Each path below is one point turned by a fixed rotation once a step. After each direction that follows a path, write how fast that rotation turns it, in degrees per step (0 if it stays still).
Each turn is a multiple of 5 degrees from 10 to 175, or 0.
Each row of a path follows its step; steps can be skipped.
path 1
step 0: [ 23  12   9   5   9 -14   3  -2  12  15   1 -27 -19  -5  23   9  10  19
  -8   2  -2  -5   6 -20  19  11   0  14 -16   2  -6   9  -5 -21 -16 -14
  21 -10   5   9  -7]
step 1: [ 18  -5  16  -2  23  -9  -2  -9 -13 -14  -4   0  -6  13  -4  15  -3  -6
 -20  14 -23 -14   5 -20   5   2 -15  19   1  11 -20   2 -14  -8 -10  -5
   6 -27  -1  -3  13]
step 2: [ 24 -13  -9  18  11 -13  12  -7  -3  -1  -8   1  -9   9  -9  10   3 -10
 -12   3   0 -11  -1 -13  24  23 -20 -12 -11   8 -13 -17 -18  -5  11  13
  22   2  -8   8 -20]
step 3: [ 29   3  10 -16  11 -11  30   0  -5  11   9  -4  -4 -10  -6   0  13  11
 -11  -2 -12  14 -16 -30   8   7   1  12  -8   1 -14 -20  -2   7 -18  18
   3  -7  -9  -4 -18]
step 4: [ 12  -8  34  10  -8 -15   3  -2  -2   5 -15 -19  21  -6 -16  -1   3  21
 -10   2 -20 -13  -3 -18   9  18 -11   1 -14  -7  -1   4   4   7  -4   6
  20 -23  -8   6   1]
step 5: [ 20   4  24   8  10  10  14  10  -6  -4  -5   8 -24   0  -4  13 -16  24
 -13   0   3 -12   3 -18  19   7 -11 -11   0   1  -8  13   2 -15 -14  14
  33   1   1 -13  -1]
step 6: [ 23  -8  12 -10  11 -17  -5  11 -17  -3 -28 -21 -15   8 -12  -2   7  17
   8  14  -4   4   5  -6   2   5  -9   9   8  16 -23 -13 -11 -10  -4   5
  18  -3   2 -19 -17]
step 7: [  9   5  28 -17  10  -8  18  -4   0  21 -28 -11  -9   4   3   6 -12 -15
  -2 -14   1 -23  -4  -6   6   3 -18   2  -4  -3 -18 -13 -11  14   6   9
  18 -10 -19  -3 -11]
step 8: [  8   9  15   4   4  -2  14   4 -29  -2  12 -17  -6   6 -15  -7  -6  -3
 -13  -2  -4 -14  -4 -12   1  13   0   6 -23  -5   7   1  -2   2  -4  14
  15  -8 -18 -32 -32]
Directions:
[ 2  2 -3 -6  2 -4  5  3  6  5 -3 -5 -3 -3  0 -4  7  4  7  2  4  5  0 -2
 -4 -1 -1  4 -1 -2 -4  1 -4  6 -2 -3  0  0  0  6  1] : 110
[-3  1  1 -3 -2  3 -1 -4 -3  7 -3 -2  5 -5  4 -2  0 -1  1 -8  0 -4 -3 -5
  4  1  8  8 -3 -2  5 -5  4  3 -1 -3  2 -2  2  0 -3] : 90
[-1  1 -4  8  5  2  6  7  1  2  5  1 -1 -2 -2  1  0  0  2 -3  6 -3  7  1
  5  1  6 -3  1 -4 -3  1 -2  0 -5 -1 -1 -2  2 -2 -9] : 130
[ 9  6 -4 -3 -6  8  2 -2  1 -1  4  0 -6  5  4  2  1  0 -1  2  5  0  1 -2
  0  3 -1 -3 -4 -2  7  0  3  1 -1 -2  7  6 -2  0 -3] : 135
[ 1 -1 -7 -3  3  1  1  3 -1 -2 -3  0  1  8  0  8  3 -7  2 -5  1 -1 -6  4
  3  2 -3  6 -1  6 -1  1 -3  6  1  3 -3 -2 -4  0 -6] : 70
path 2
step 0: [  0   4  16  18   0   9  -4  11  11  -5  -2   7 -13 -21  29   3   1  23
  -7   4  -3 -13   2  -1   0  -1  -1   9 -15  -3   0  -2 -16 -18  16 -25
  10 -14  -4 -17   4]
step 1: [-12   1   2  -2  -7  11  14  15  -3  10  -7  13  10  -2  11 -10  16  -5
  20  22  11 -24  11  -1  -5 -13 -13   6   3  -2   1  16 -25  -6  13   7
   2 -18  11 -20   6]
step 2: [  2  -5 -16   4 -14   1  25  24   4  16  -6  22 -11   0   7  25  -2   3
  13   6   5 -12  -2  -1   6  -7  -8 -15  13  -1  -1  -8   9   6 -12  17
 -13 -25 -12 -10   0]
step 3: [-19 -10  -8   4  11 -30  -3  15  -4 -11  11   9 -13  -8  16  16  -3  10
  11  -2  15  11  -4 -17   0   3   1 -14   2  -7  -4  -6  10  25  21  11
   7 -11   1 -15  -7]
step 4: [-14  26   8   5  -2 -16  -1  22  -6 -18  18   2  11  -5 -12  -9  -6  15
 -18  14   6   2 -10  -3  -9   3  -8   0   0  -3  -7  24  13  11   6  -5
  -2 -25   2  -7 -19]
step 5: [ 16   0  17  -1  -9  13  -5  13  -4 -13  30  -8  13  -4   0   2 -10 -16
  -9  24 -13 -11   6  -2 -14  10  14 -15  14   1  -7  -5  10  -2  -2  18
   3 -20   9 -13  -5]
step 6: [  1   3   9  14  -8 -10   9 -10   2  10  28  11   7 -14  15   4 -12  -4
  -3  -5 -26  -4  -9 -21  12 -11  19   4  16 -12  -3  -6  -5 -14   1  16
 -11   1  16  -3  -5]
step 7: [-17   0   6  15  -7  -1 -11   2  19  11  21   7   7   3 -12  23   3  13
   5  20  -3  15 -14  -9  12  -7   6  26   9   1   4   7 -16  11  -7   4
   9   6  19  -5  16]
step 8: [-11  18   6 -12 -15   7   4  11 -16   6   3   6 -15   6   1   6   1  -4
  -3  15 -17   8  -9   5   6  -3   1  30  -3  22  -4 -23 -10  22 -13  -8
  14  -9   2 -13  -5]
Directions:
[-6 -2 -1 -7  0  9 -1  4 -2 -1 -2 -5  3 -5 -2  0 -3 -4 -6 -1  2 -5  0  3
 -1 -1 -5  7 -1  1  0  4 -2  1 -2  2  7 -3  1 -1 -5] : 100
